In the rows, 128 means zero.
The rows of A fall into 3 groups, which share some directions, and each row is roughly a mix of its group's hidden directions.
A, 101 rows:
[[131 113 111 103 195 133 142 129 153 126]
 [113 137  78 147 131 159 149 127 155  94]
 [123 154 143 163  93 103 119 138  96  93]
 [169 123 132 141 113  99 141 176 111 154]
 [133 136 154 168  95 106 136 176 129 138]
 [143 122 162 186 106 112 144 149 117 119]
 [126 158 142 148  90 109 127 175  98 129]
 [112 133 133  83 174 158 113 104 139 141]
 [130 159 101 120  83 154  86 126 132 135]
 [132 143 133  76 104 142  97  87 122 129]
 [161 100 104 146  76 130 122 132 136 156]
 [119 116 129 146  77 109 148 171 103 130]
 [158 121 109 117 178 141 121 134 166 156]
 [103 116 145 151 116 105 150 129 172  87]
 [183 112 128 141 119 110 148 127 135 174]
 [119 126  94 116 149 149 103 168 172 132]
 [ 87  89 101 137 145 157 140 105 108 141]
 [167 164 142 115 150 115 121 175 133 145]
 [ 90 118 162 157 144 125 169 136 103 113]
 [ 91 144 132 139  96 106 148 131  87  95]
 [133 131 112 125 123 136 141  57 102 140]
 [ 93 105  95 146 167 159 140 140 129 148]
 [137  91 120 111 127 174 121 108 124 173]
 [143 123 127 139 196 117 146 158 127 133]
 [ 81 148 163 139 100 135 138 109  95 124]
 [141 122 169 128 130 117 157  89  86 143]
 [127 127 128  82 117 140 120  70 111 110]
 [153 178 139 128 131 134 126 183 127 141]
 [128 129 155 122 138 110 162  91  76 124]
 [183 168 131 121 101 110 108 142 132 125]
 [ 76 124  79 107 107 136 117 136 141 123]
 [140 137 100 111 123 126  91 110 186 119]
 [117 137 147 127  88  96 135 112  90  90]
 [151 136 122 109 199 126 124 142 129 141]
 [115 154 162 135 104 101 139 175 102 135]
 [156 113  94  91 109 129  96  89 129 131]
 [143 182 152 131 153 125 123 172 124 122]
 [104 104 116 182 107 132 163 143 114 120]
 [111 114  89 124  91 148 102  86 132 115]
 [ 89 135 143 107 123 117 122 140  99  73]
 [ 99 130 152 114 176 149 155 118  99 146]
 [110 144 136 141 171 132 157 170 156 108]
 [136 118 169  94 151 126 149  99  94 150]
 [ 98 160 155 111 146 130 118  98 110  85]
 [156 112 147  91 167 128 140  92 110 147]
 [168 127  91 148 106  95 102 133 148 109]
 [140 118 144 152  64 133 110  99 125 130]
 [190 150 119 121 128  97 106 126 147 118]
 [131 123  92 109 148 132 109 177 167 126]
 [126 129 103 110  88  77 104 142 148 120]
 [118 121 164 169 116  99 151 169 136 125]
 [105 156 119 133  68 158 125 137 142 117]
 [130 128  96 144 169 154 122 154 169 146]
 [ 98 134 117 145 103 126 114 184 141  98]
 [113 112 123 121  88 140 144 152  81 160]
 [ 95 158 133 141 169 127 161 158 131 153]
 [150 129 178 134 144  82 141 117 111 107]
 [111 118 148 112 153 169 137 119 125 181]
 [162 113  89 106 139 139 106 115 170 147]
 [114  84  74 133 131 108 136 118 131 101]
 [159 120  92 134 172 132 116 114 165 107]
 [ 64 157 135 128 140 135 138 156 117 113]
 [115 137 146 102 110 157 133 116  68 146]
 [128 123 121 123 201 151 138 132 138 141]
 [100  99 122 142 124 113 137 102 176  93]
 [178 112 132 131  91 119 108  88 139 137]
 [130 100  97 113 123 125 107  69 147 116]
 [142 102 102 150  80 141 110  90 139 135]
 [119 158 129  84 156 111 130 176 116 130]
 [127  85 115 148 122 120 103 123 110 181]
 [124 115  86 123 161 163 127 129 172 141]
 [ 84 144 141 149  93 121 131 134 100  89]
 [128  94 114 160 103 171 133  93 130 145]
 [119 105 163 149  81  93 139 115 127 109]
 [142 104 134 126 134 118  99 130  93 187]
 [120 145 156 142 129 139 151 175  87 149]
 [101 159 123 111 183 123 132 113 125  95]
 [141 131 151 112 116 124 117  81  80 104]
 [168 140 119  94 180 121 108 120 126 140]
 [146 101 142 128 113  96 139 105  74 109]
 [ 93 150 111  98 117 177 106 126 145 142]
 [140 132 120 140  61 118  96 122 145 138]
 [130 133 100 137 147 121 143 195 140 143]
 [127 154 104  97 153 115  97 125 164  94]
 [106 119 130 127 104 172 115  72 127 130]
 [143 112 129 157 148  86 144 125 106  81]
 [143 153 130 137  66 130 101 147 127 151]
 [136 101 113 110 109 112 104  69 143 116]
 [120 137 126 131 179 147 154 135 138 177]
 [127 120 127 141 156 130 163 187 128 154]
 [132 130 135 155  58 127 114 107 130 134]
 [152  92 159 111 124  88 141  94 108 130]
 [100 142 168 135 138 111 162 128  83 113]
 [105 139 164 134  96 124 139  88  88 120]
 [131 103 118 132  76 111 109  82 138 117]
 [137 134 114 111 167 138 101 155 180 131]
 [100 152 148 114 180 129 149 164 133 124]
 [109 108 151 146  87 156 144 108  95 151]
 [128 110 155 115  90  71 138 135 113 140]
 [117 132 140 158  66 111 131 150 106 137]
 [ 98 140  98 102 137 165 112 112 170 119]]

One row of each group comes first, with its name. Which group is each row after those in?
[142 138 116  94 196 140 122 126 127 136] : S
[139 118  77 127  81 117 108 124 132 100] : Y
[131 163 161 165 148 164 140 146 105 122] : F

[148 150 134 139 175 121 138 181 134 139] : S
[ 98 129 171 140 112 128 158 124  80 135] : Y
[128 141 101 116  74 119  89 122 156 136] : F
[ 76 125 121 130 135 154 124 178 124 110] : Y
[114 163 153 131 130 104 140 187 118 132] : F
[141 115 146 109 182 134 134  83 145 117] : F
[123 154 112  91  90 158 107  95 136 114] : S
[161 151 165 129 121 110 127 163  92 152] : S
[158 126  87 120  99 113  96 136 166 114] : Y
